In the rows, 128 means zero.
One turn moves each row of this set onto another row. After a few examples, where does it send each row asked below?
K598: 135 131 181 175 136 105 139 99 159 139 96 145 135 125 142 104 153 136
 145 116 96 137 116 120 112
K643: 128 138 181 161 142 105 151 111 161 149 99 151 155 127 151 115 139 141
 131 102 108 136 92 118 116
K474: 111 118 186 167 144 104 130 99 171 162 98 131 140 121 154 122 128 137
 126 115 112 133 99 131 121
K447: 148 134 179 167 143 104 135 103 160 160 102 151 144 132 131 124 137 140
 115 99 106 120 98 129 127
K10: 136 152 133 131 117 124 128 162 159 167 99 139 128 104 128 128 110 129
 106 152 153 106 139 107 128
K90: 103 127 144 108 187 126 121 133 139 145 88 157 113 143 119 131 123 149
 130 156 103 141 131 122 83
K80: 112 120 123 115 158 135 137 164 135 92 108 138 153 128 126 144 138 113
 151 125 93 118 133 125 104
K592: 128 159 102 125 153 140 149 103 156 137 136 152 138 119 123 150 132 114
 125 116 114 144 149 143 152
K816: 119 148 111 127 101 117 134 148 172 163 107 119 122 99 113 145 118 128
 106 154 138 100 134 106 121
K192: 90 115 139 117 113 135 128 129 131 182 112 156 113 147 130 148 141 126
 135 124 134 132 81 97 95
K376: 117 145 122 132 135 152 139 100 161 133 126 155 127 124 149 129 138 118
 146 114 124 157 145 151 158
K860: 92 120 140 105 187 128 114 146 134 142 97 155 117 141 122 142 127 139
 133 143 97 139 131 124 82
K144: 127 118 124 120 148 138 142 157 131 89 102 136 157 124 124 139 144 113
 150 130 103 106 126 121 100
K693: 91 99 132 128 121 156 110 119 132 181 111 147 135 128 157 149 143 116
 139 121 152 134 111 96 109
K674: 137 166 119 112 139 142 140 105 158 128 142 143 136 104 132 134 139 130
 149 115 100 132 143 121 152
K637: 124 147 176 163 155 98 135 107 166 142 94 150 153 130 144 130 125 136
 142 97 92 124 94 119 116
K581: 103 135 148 131 144 109 141 121 171 127 116 117 159 190 99 124 142 122
 132 127 116 134 156 113 100
K626: 92 115 130 128 113 143 130 110 128 171 105 166 135 141 129 157 141 114
 137 117 145 145 79 102 108
K685: 103 147 118 166 176 121 117 127 145 141 129 113 126 132 115 155 145 115
 120 138 136 89 130 115 77
K789: 93 148 123 157 173 123 113 132 150 145 130 111 124 124 118 150 153 110
 113 127 136 88 133 119 79
K602: 92 125 151 105 185 130 114 141 142 150 98 153 112 137 130 128 127 144
 126 152 97 139 131 121 86
K224: 96 135 155 137 155 107 136 130 177 132 114 117 155 182 105 132 141 120
 127 120 106 124 159 118 93
K70: 89 137 150 128 142 107 141 125 180 133 116 114 154 185 112 121 148 115
 131 126 108 135 155 118 105
K456: 133 130 140 135 106 115 121 151 161 162 101 121 132 107 130 127 113 114
 117 139 157 99 146 135 142
K40: 96 96 151 136 121 138 127 105 120 180 112 139 120 147 128 141 156 109
 145 141 131 142 100 94 98
K450: 89 112 140 119 125 141 136 118 130 193 106 141 139 150 138 154 147 115
 136 130 146 140 95 86 113
K794: 116 122 128 115 142 131 142 163 135 91 107 135 156 119 131 131 145 107
 149 125 102 109 127 133 102
K173: 129 133 135 143 99 124 116 150 153 159 93 136 113 101 117 122 127 121
 117 162 152 109 145 105 105
K761: 129 149 135 123 112 121 112 167 162 159 93 141 130 117 113 144 100 118
 109 142 147 98 137 106 124
K774: 132 133 176 148 142 96 144 100 159 162 108 138 140 142 132 123 157 146
 129 87 96 125 100 122 117
K666: 132 151 117 132 135 138 143 96 141 134 137 134 123 107 119 129 145 104
 150 141 119 141 156 135 151
K467: 137 163 113 120 143 148 127 100 149 145 127 151 136 123 136 146 139 123
 145 124 113 143 148 115 169
K853: 132 167 119 130 150 146 151 99 151 138 133 141 134 114 129 141 146 111
 136 116 127 141 139 134 164
K697: 95 98 129 126 131 136 129 124 129 189 111 147 147 157 141 164 144 115
 127 121 128 131 96 88 103
K217: 126 142 125 138 99 107 134 142 168 174 95 134 147 108 124 137 102 124
 113 158 141 100 131 105 125
K848: 93 148 123 162 172 117 120 140 157 139 124 111 132 134 112 153 141 112
 119 130 129 87 139 122 75

K10 goes to -> K450
K666 goes to -> K173
Where do these go?
K581 goes to -> K144
K789 goes to -> K602
K192 goes to -> K774
K860 goes to -> K224
K376 goes to -> K456
K217 goes to -> K626
K761 goes to -> K697

One turn moves each row of this set onto another row. After a few examples, where does it send each row asked below?
K411: 152 151 154 147 135 166 105 131 108 103 112 131 147 136 118 121 96 102
 108 125 144 122
K922: 142 113 140 121 150 132 142 130 111 190 122 127 145 129 150 163 126 113
 119 138 96 140
K309: 120 113 126 133 142 151 90 135 131 117 125 106 158 142 128 142 118 110
 98 81 131 142
K223: 157 127 130 138 140 162 110 114 133 154 125 116 136 128 144 88 130 137
 118 138 85 143
K383: 152 128 146 155 131 158 114 121 103 116 121 141 132 105 108 122 94 112
 99 118 144 127
K346: 156 123 104 142 158 99 85 128 114 107 123 126 138 147 146 126 147 100
 139 159 123 121
K760: 119 136 171 108 142 112 126 137 113 139 112 100 128 131 141 128 127 115
 161 175 140 127
K632: 111 112 164 123 132 114 143 118 101 148 104 120 114 111 134 139 111 142
 163 156 145 133
K766: 138 125 145 126 153 136 128 139 117 186 128 116 158 141 155 164 134 103
 124 141 102 139
K356: 144 118 134 154 133 166 106 110 134 154 130 114 145 124 143 96 137 145
 119 134 95 151
K585: 110 121 171 109 141 109 144 127 102 143 108 117 120 124 138 129 114 125
 152 174 135 134
K656: 157 130 134 132 142 163 118 108 127 148 110 126 136 145 149 91 119 144
 120 135 83 143
K235: 152 114 99 165 144 111 78 121 113 110 125 122 142 133 141 143 152 125
 155 137 141 123
K575: 137 140 98 120 143 96 131 158 109 153 109 132 128 128 142 119 121 123
 132 139 180 131
K652: 124 114 124 119 152 138 95 138 130 120 130 106 150 135 127 129 116 94 83
 92 119 142
K92: 123 133 106 139 138 101 129 153 110 148 114 136 141 137 147 131 127 133
 133 139 192 143
K156: 131 133 102 132 141 97 127 159 110 152 118 130 133 123 142 124 127 127
 131 139 188 138
K228: 109 136 141 108 146 66 115 115 122 113 115 143 141 142 141 110 119 146
 126 118 108 132
K570: 143 133 142 131 144 144 120 135 120 185 119 110 162 146 155 172 136 116
 143 125 109 132
K513: 102 124 140 125 135 72 115 106 118 116 116 148 142 134 136 120 120 162
 133 108 119 135
K458: 119 110 123 130 138 153 104 119 121 118 109 121 149 145 128 150 102 128
 105 69 130 140
K269: 141 100 99 170 136 112 97 101 99 113 112 146 133 135 142 153 134 145 149
 131 141 130
K118: 136 117 138 158 131 172 113 104 130 151 123 124 149 142 148 106 129 154
 121 132 98 157
K852: 124 138 164 122 135 121 117 132 114 142 112 93 131 121 136 134 130 127
 179 157 149 120
K357: 105 124 138 136 131 78 100 111 125 120 127 134 148 122 131 122 133 162
 143 100 127 131
K934: 131 107 122 107 154 135 111 131 120 119 119 123 133 132 127 126 102 101
 80 93 106 139
K36: 118 144 138 109 148 67 99 123 130 115 126 125 145 134 135 103 131 136
 135 118 112 123
K929: 147 127 134 130 139 146 128 126 113 185 112 119 151 135 150 175 125 129
 146 114 108 127
K688: 149 112 105 133 162 92 107 116 102 106 107 150 125 153 148 127 129 107
 123 165 112 129
K193: 116 137 135 125 138 75 89 122 133 116 134 118 150 124 132 114 142 148
 143 105 123 122
K342: 160 146 146 150 132 166 107 125 106 109 111 134 136 115 111 121 96 112
 113 112 144 120
K879: 125 137 106 128 138 101 133 150 108 145 101 140 137 148 151 132 119 135
 135 138 189 141
K823: 120 122 161 126 127 122 127 120 108 147 107 103 121 109 133 142 121 144
 180 147 150 125
K243: 127 108 119 114 145 144 117 121 116 120 103 132 134 141 128 139 91 122
 92 77 114 138
K827: 139 127 155 156 136 155 119 123 102 113 123 146 139 116 114 119 95 104
 88 133 143 139
K667: 140 141 160 151 137 158 113 129 107 105 117 139 150 137 121 119 96 99 92
 138 143 134
K925: 144 116 133 125 145 137 140 123 106 191 113 129 136 126 149 171 119 125
 133 121 98 133
K57: 141 124 137 144 135 168 121 103 126 148 108 132 142 153 153 103 118 154
 121 134 89 152
K296: 136 142 101 119 143 99 135 153 106 147 100 139 131 141 147 127 115 131
 136 138 182 132
K750: 139 97 103 151 147 99 117 101 93 108 100 163 121 146 147 144 119 135 131
 147 124 136

K356 goes to -> K656
K228 goes to -> K357
K879 goes to -> K156
Where do these go?
K342 goes to -> K667
K243 goes to -> K309
K585 goes to -> K823
K235 goes to -> K688
K925 goes to -> K570

